In the data rows, 128 means zero.
Some points:
[126, 112, 99, 160, 118, 117, 154, 109, 185, 139, 132, 146, 138, 141, 85, 112, 165, 143, 130, 78, 140, 121, 159, 130, 115, 104, 148, 85, 149, 143, 94, 176]
[159, 108, 143, 146, 164, 133, 167, 90, 126, 71, 149, 108, 121, 128, 124, 127, 125, 158, 100, 145, 179, 122, 108, 164, 150, 126, 0, 138, 136, 149, 138, 152]
[101, 68, 157, 161, 94, 137, 115, 112, 154, 162, 166, 130, 98, 69, 124, 133, 161, 129, 109, 147, 132, 115, 59, 112, 104, 140, 130, 87, 189, 114, 132, 96]
[128, 125, 92, 102, 129, 109, 161, 106, 99, 113, 119, 103, 102, 127, 78, 33, 135, 140, 124, 127, 47, 139, 105, 92, 79, 104, 92, 168, 106, 120, 143, 174]
[113, 114, 116, 207, 104, 126, 142, 128, 136, 110, 141, 158, 128, 91, 164, 60, 118, 99, 149, 103, 81, 120, 143, 52, 91, 115, 79, 152, 78, 176, 137, 177]
[145, 121, 144, 148, 127, 90, 99, 116, 111, 126, 170, 133, 173, 127, 89, 146, 139, 137, 114, 96, 106, 129, 117, 157, 162, 162, 139, 132, 104, 117, 141, 157]
[128, 177, 100, 119, 100, 137, 64, 143, 119, 113, 238, 108, 158, 171, 115, 121, 142, 148, 164, 114, 106, 141, 121, 138, 127, 114, 52, 129, 169, 117, 147, 75]
[89, 136, 92, 166, 114, 93, 166, 112, 104, 155, 173, 141, 117, 168, 135, 125, 151, 158, 89, 163, 86, 140, 129, 98, 115, 112, 169, 109, 89, 141, 117, 156]
[172, 108, 0, 142, 135, 238, 180, 119, 121, 144, 141, 109, 88, 121, 136, 119, 149, 99, 143, 136, 97, 140, 130, 167, 148, 77, 135, 112, 163, 121, 123, 145]
[135, 200, 121, 152, 98, 140, 65, 112, 124, 125, 88, 108, 234, 163, 113, 133, 97, 110, 86, 121, 87, 129, 144, 144, 157, 121, 96, 113, 121, 6, 172, 198]
[128, 113, 94, 72, 109, 117, 186, 128, 92, 133, 139, 124, 106, 165, 143, 119, 134, 158, 149, 139, 152, 164, 183, 143, 86, 103, 169, 144, 136, 91, 128, 107]
[143, 167, 117, 111, 117, 118, 70, 152, 105, 117, 120, 133, 125, 144, 190, 111, 134, 150, 78, 170, 132, 139, 103, 141, 90, 6, 167, 81, 111, 135, 171, 95]
[111, 97, 110, 105, 160, 128, 90, 131, 196, 158, 175, 88, 84, 131, 134, 119, 111, 154, 110, 114, 129, 93, 67, 137, 158, 124, 99, 124, 133, 97, 107, 141]
[162, 114, 120, 135, 129, 182, 99, 131, 173, 196, 101, 85, 98, 137, 114, 150, 126, 141, 79, 101, 154, 161, 147, 145, 126, 224, 102, 108, 102, 106, 154, 104]
[151, 115, 139, 124, 117, 121, 99, 112, 121, 127, 142, 230, 104, 164, 90, 91, 81, 93, 151, 141, 150, 146, 95, 141, 152, 140, 110, 169, 169, 90, 149, 101]
[78, 101, 122, 161, 156, 148, 144, 112, 68, 129, 123, 133, 97, 112, 177, 153, 138, 115, 136, 90, 124, 108, 175, 117, 72, 130, 144, 140, 147, 139, 241, 126]
[138, 140, 85, 178, 58, 95, 107, 142, 118, 122, 112, 122, 81, 119, 167, 164, 89, 145, 69, 127, 138, 92, 151, 134, 115, 145, 159, 170, 152, 135, 89, 181]
[169, 150, 123, 87, 98, 184, 174, 145, 122, 156, 130, 160, 142, 137, 144, 142, 103, 102, 62, 52, 105, 110, 39, 123, 126, 173, 120, 96, 119, 127, 139, 123]
[107, 166, 111, 119, 165, 89, 138, 88, 89, 195, 83, 106, 164, 125, 217, 82, 135, 149, 118, 164, 166, 70, 101, 155, 149, 152, 115, 138, 131, 148, 123, 112]
[175, 109, 103, 99, 151, 173, 112, 125, 147, 116, 134, 108, 136, 166, 132, 0, 86, 131, 132, 133, 124, 171, 177, 108, 167, 146, 159, 131, 137, 83, 152, 154]
[190, 122, 138, 153, 100, 89, 143, 117, 157, 121, 97, 176, 185, 136, 158, 160, 145, 153, 152, 170, 143, 135, 158, 152, 126, 81, 148, 96, 123, 151, 104, 155]
[125, 117, 124, 92, 141, 69, 178, 170, 132, 158, 115, 116, 163, 142, 155, 138, 88, 141, 172, 123, 101, 104, 146, 145, 163, 126, 129, 206, 93, 126, 130, 145]
[128, 138, 136, 128, 141, 137, 122, 171, 136, 83, 113, 95, 107, 134, 156, 134, 112, 103, 121, 134, 77, 84, 150, 111, 156, 130, 107, 173, 142, 115, 134, 102]
[151, 100, 137, 176, 198, 151, 81, 135, 93, 126, 144, 156, 124, 129, 128, 114, 119, 131, 160, 134, 115, 174, 117, 125, 154, 165, 135, 126, 163, 77, 160, 148]
[138, 91, 156, 85, 107, 113, 133, 134, 130, 113, 105, 171, 126, 136, 144, 151, 78, 147, 131, 179, 106, 95, 81, 137, 38, 132, 146, 133, 110, 113, 116, 137]
[130, 155, 104, 165, 139, 131, 126, 148, 139, 76, 109, 142, 128, 158, 148, 126, 136, 98, 129, 138, 183, 128, 112, 134, 40, 146, 48, 131, 102, 0, 67, 91]
[32, 187, 133, 111, 107, 191, 142, 76, 214, 114, 120, 97, 133, 116, 140, 164, 93, 118, 129, 61, 169, 139, 158, 91, 160, 116, 120, 132, 161, 139, 123, 110]
[151, 100, 161, 143, 157, 143, 139, 102, 143, 93, 133, 125, 165, 166, 147, 162, 130, 126, 135, 204, 172, 129, 113, 121, 138, 139, 123, 132, 56, 167, 177, 107]
[121, 121, 116, 141, 135, 127, 178, 130, 146, 132, 109, 124, 136, 90, 98, 30, 125, 103, 95, 91, 113, 125, 128, 255, 115, 145, 140, 119, 128, 150, 113, 110]
[169, 99, 103, 110, 119, 125, 132, 165, 146, 142, 130, 46, 130, 111, 116, 196, 152, 119, 100, 116, 158, 162, 113, 82, 53, 120, 144, 145, 151, 130, 128, 151]
[151, 124, 104, 125, 116, 118, 111, 132, 110, 124, 122, 166, 160, 132, 124, 88, 102, 109, 170, 103, 150, 131, 54, 112, 95, 201, 93, 111, 171, 174, 93, 115]
[128, 135, 157, 133, 136, 150, 115, 106, 127, 143, 120, 137, 116, 175, 99, 128, 140, 169, 55, 100, 118, 77, 158, 146, 123, 146, 116, 174, 124, 170, 163, 140]
[139, 116, 145, 101, 136, 137, 83, 113, 123, 161, 130, 138, 136, 102, 129, 134, 208, 132, 125, 102, 119, 77, 140, 122, 148, 99, 104, 158, 113, 87, 120, 98]
[75, 128, 107, 112, 166, 91, 112, 235, 121, 137, 69, 144, 125, 143, 100, 129, 165, 148, 151, 151, 141, 175, 109, 143, 156, 126, 118, 122, 113, 165, 123, 129]
[139, 179, 109, 182, 120, 121, 160, 169, 160, 87, 78, 58, 101, 136, 152, 178, 160, 178, 236, 96, 74, 143, 106, 139, 125, 155, 131, 97, 132, 156, 165, 127]
[202, 137, 82, 79, 90, 110, 100, 121, 106, 77, 171, 126, 122, 106, 151, 125, 128, 125, 119, 155, 77, 137, 218, 172, 124, 140, 115, 108, 186, 125, 135, 120]
[130, 130, 140, 114, 40, 159, 55, 199, 95, 129, 114, 97, 126, 100, 67, 124, 107, 99, 140, 154, 136, 82, 131, 113, 140, 141, 106, 113, 55, 86, 127, 60]
[45, 115, 69, 97, 131, 147, 137, 132, 117, 109, 115, 126, 141, 154, 117, 154, 68, 185, 131, 137, 129, 111, 131, 71, 122, 162, 138, 123, 174, 116, 114, 168]
[111, 139, 125, 125, 180, 119, 127, 133, 144, 86, 80, 122, 124, 131, 175, 150, 114, 116, 82, 127, 109, 153, 130, 130, 123, 87, 136, 112, 155, 162, 108, 148]
[126, 131, 106, 111, 76, 161, 84, 121, 128, 0, 103, 94, 114, 86, 161, 114, 174, 125, 126, 102, 186, 149, 53, 124, 196, 107, 161, 174, 112, 145, 130, 143]
[162, 133, 166, 107, 83, 146, 102, 103, 104, 151, 144, 138, 145, 209, 144, 87, 167, 96, 155, 88, 118, 126, 131, 144, 160, 123, 108, 121, 125, 125, 104, 97]
[133, 127, 145, 167, 107, 126, 122, 145, 87, 153, 121, 92, 90, 205, 127, 100, 147, 0, 98, 155, 149, 166, 87, 123, 115, 122, 124, 161, 169, 122, 149, 136]
[132, 121, 125, 135, 146, 171, 86, 124, 155, 132, 150, 111, 148, 98, 141, 141, 118, 162, 134, 147, 157, 182, 128, 111, 97, 148, 118, 163, 106, 177, 103, 88]
[149, 118, 135, 97, 163, 164, 129, 136, 143, 88, 132, 136, 116, 71, 148, 127, 126, 103, 122, 115, 109, 141, 137, 105, 120, 150, 173, 114, 80, 121, 95, 137]
[116, 108, 105, 122, 134, 123, 130, 131, 128, 140, 129, 122, 114, 96, 79, 123, 124, 126, 131, 127, 210, 135, 169, 130, 102, 99, 145, 121, 123, 110, 206, 162]
[126, 141, 92, 138, 158, 127, 192, 108, 100, 136, 99, 158, 91, 136, 130, 137, 142, 129, 59, 138, 109, 136, 128, 91, 165, 146, 130, 66, 105, 140, 129, 82]
[132, 206, 157, 126, 142, 129, 176, 127, 125, 154, 215, 132, 134, 95, 156, 107, 131, 105, 182, 187, 155, 115, 122, 100, 161, 132, 122, 136, 163, 120, 84, 141]
[129, 159, 109, 71, 133, 100, 170, 38, 106, 112, 102, 121, 151, 125, 110, 227, 136, 106, 119, 171, 112, 168, 123, 159, 125, 138, 87, 136, 173, 124, 114, 163]
[134, 124, 137, 86, 122, 136, 175, 174, 128, 91, 98, 168, 147, 134, 101, 95, 160, 129, 85, 117, 110, 140, 164, 119, 120, 129, 89, 142, 192, 186, 151, 63]
[147, 150, 177, 131, 147, 126, 144, 62, 71, 100, 101, 49, 157, 106, 71, 99, 116, 137, 107, 105, 173, 112, 106, 97, 129, 111, 167, 68, 136, 140, 142, 123]
[131, 112, 141, 142, 83, 172, 107, 140, 89, 136, 69, 128, 125, 60, 135, 96, 124, 123, 128, 162, 123, 178, 143, 136, 215, 148, 85, 105, 139, 70, 116, 117]
[110, 106, 173, 134, 146, 137, 67, 42, 96, 134, 106, 104, 82, 101, 130, 149, 142, 91, 147, 81, 129, 124, 139, 136, 107, 152, 145, 121, 137, 156, 80, 149]
[107, 110, 98, 140, 127, 141, 117, 138, 95, 182, 169, 126, 124, 142, 80, 187, 116, 121, 139, 109, 109, 169, 151, 139, 166, 102, 84, 132, 115, 100, 111, 89]
[142, 139, 149, 109, 134, 102, 144, 128, 187, 100, 114, 129, 35, 184, 88, 132, 77, 140, 154, 163, 154, 95, 164, 150, 136, 122, 100, 19, 110, 163, 144, 96]
[152, 114, 130, 153, 133, 95, 146, 151, 122, 114, 118, 166, 130, 60, 125, 123, 141, 137, 142, 109, 161, 61, 128, 124, 130, 148, 152, 114, 140, 87, 218, 131]
[116, 135, 120, 126, 115, 114, 165, 147, 58, 169, 162, 137, 105, 128, 127, 147, 146, 139, 144, 93, 68, 107, 158, 144, 140, 133, 135, 107, 137, 120, 124, 126]
[147, 110, 152, 182, 104, 150, 101, 127, 168, 135, 129, 119, 141, 186, 115, 93, 106, 187, 143, 99, 105, 175, 141, 128, 149, 154, 123, 169, 135, 101, 128, 98]
[68, 186, 170, 140, 109, 157, 142, 134, 164, 129, 148, 133, 120, 122, 115, 135, 87, 91, 142, 178, 163, 109, 95, 134, 186, 82, 135, 164, 83, 136, 154, 164]
[172, 105, 137, 138, 142, 121, 190, 104, 185, 127, 81, 103, 120, 154, 127, 132, 192, 127, 154, 107, 104, 108, 103, 82, 152, 118, 144, 157, 156, 127, 139, 104]
[146, 156, 73, 100, 164, 2, 89, 87, 185, 192, 126, 126, 152, 83, 133, 118, 96, 112, 126, 48, 143, 144, 113, 74, 130, 134, 119, 102, 105, 113, 145, 120]
[148, 242, 142, 109, 157, 138, 125, 118, 111, 117, 121, 161, 61, 154, 122, 116, 158, 152, 110, 102, 174, 127, 114, 131, 106, 126, 156, 112, 110, 143, 164, 152]
There is one direction along which these points spread out most. Take the direction at right angles to it along which they spread out most. Go by this last direction. How far along it is each point below, from 0 to 99? 50 is the average, and the first point above lies past it. One standard deviation of the points above along it is 16.
[53, 137, 113, 143, 156, 109, 133, 134, 148, 95, 113, 112, 168, 144, 127, 141, 121, 81, 110, 173, 127, 126, 166, 143, 122, 135, 165, 133, 142, 137, 138, 56] 46
[137, 105, 162, 110, 154, 110, 86, 127, 172, 116, 148, 119, 101, 97, 124, 154, 140, 120, 58, 168, 104, 131, 117, 116, 188, 154, 135, 185, 191, 91, 113, 157] 39
[116, 30, 121, 118, 55, 113, 122, 85, 102, 127, 172, 96, 152, 154, 179, 100, 52, 113, 151, 108, 111, 172, 125, 134, 126, 124, 144, 124, 133, 117, 140, 86] 63
[147, 143, 130, 158, 131, 106, 161, 174, 99, 156, 160, 93, 161, 159, 46, 140, 96, 98, 79, 94, 164, 117, 141, 97, 134, 179, 142, 150, 105, 131, 100, 142] 48
[124, 141, 129, 113, 152, 231, 135, 122, 144, 148, 117, 142, 184, 111, 132, 144, 120, 169, 106, 176, 128, 143, 33, 150, 116, 128, 145, 148, 120, 177, 143, 132] 30
[151, 148, 189, 124, 175, 168, 70, 149, 129, 108, 115, 89, 139, 122, 104, 103, 115, 94, 147, 177, 122, 84, 141, 122, 135, 139, 142, 70, 121, 225, 95, 154] 30
[147, 151, 121, 118, 111, 157, 144, 116, 139, 189, 96, 196, 121, 77, 120, 152, 122, 128, 102, 109, 57, 163, 196, 90, 97, 104, 112, 120, 117, 137, 153, 104] 71
[153, 198, 104, 147, 98, 146, 143, 109, 124, 125, 88, 168, 93, 113, 106, 118, 103, 151, 134, 126, 138, 127, 145, 116, 135, 131, 140, 131, 69, 202, 116, 98] 44
[80, 92, 122, 92, 112, 117, 118, 137, 146, 119, 152, 149, 159, 142, 148, 129, 251, 124, 133, 114, 162, 117, 131, 132, 111, 156, 157, 120, 87, 122, 104, 195] 45
[122, 131, 255, 131, 98, 122, 135, 182, 123, 159, 155, 117, 100, 94, 172, 118, 104, 175, 137, 101, 120, 188, 149, 134, 89, 134, 107, 135, 159, 68, 106, 149] 50
[129, 129, 129, 124, 130, 111, 142, 51, 112, 80, 156, 92, 119, 137, 147, 168, 144, 82, 123, 117, 103, 139, 128, 135, 114, 134, 98, 117, 50, 79, 126, 125] 44
[174, 95, 131, 137, 181, 127, 109, 156, 87, 116, 132, 121, 148, 136, 132, 147, 97, 136, 116, 89, 186, 104, 120, 108, 143, 0, 117, 140, 126, 130, 88, 122] 42
[147, 197, 98, 158, 146, 123, 151, 131, 155, 81, 203, 150, 119, 122, 120, 125, 131, 181, 69, 113, 106, 127, 187, 129, 108, 135, 177, 140, 138, 108, 123, 65] 67
[147, 134, 118, 141, 165, 144, 104, 147, 132, 138, 124, 111, 156, 119, 82, 113, 148, 123, 161, 127, 104, 96, 102, 160, 79, 107, 173, 161, 124, 84, 119, 141] 55
[121, 141, 159, 139, 117, 123, 163, 92, 104, 107, 66, 129, 163, 121, 112, 125, 158, 179, 122, 173, 159, 129, 107, 118, 115, 80, 152, 142, 139, 96, 77, 112] 41
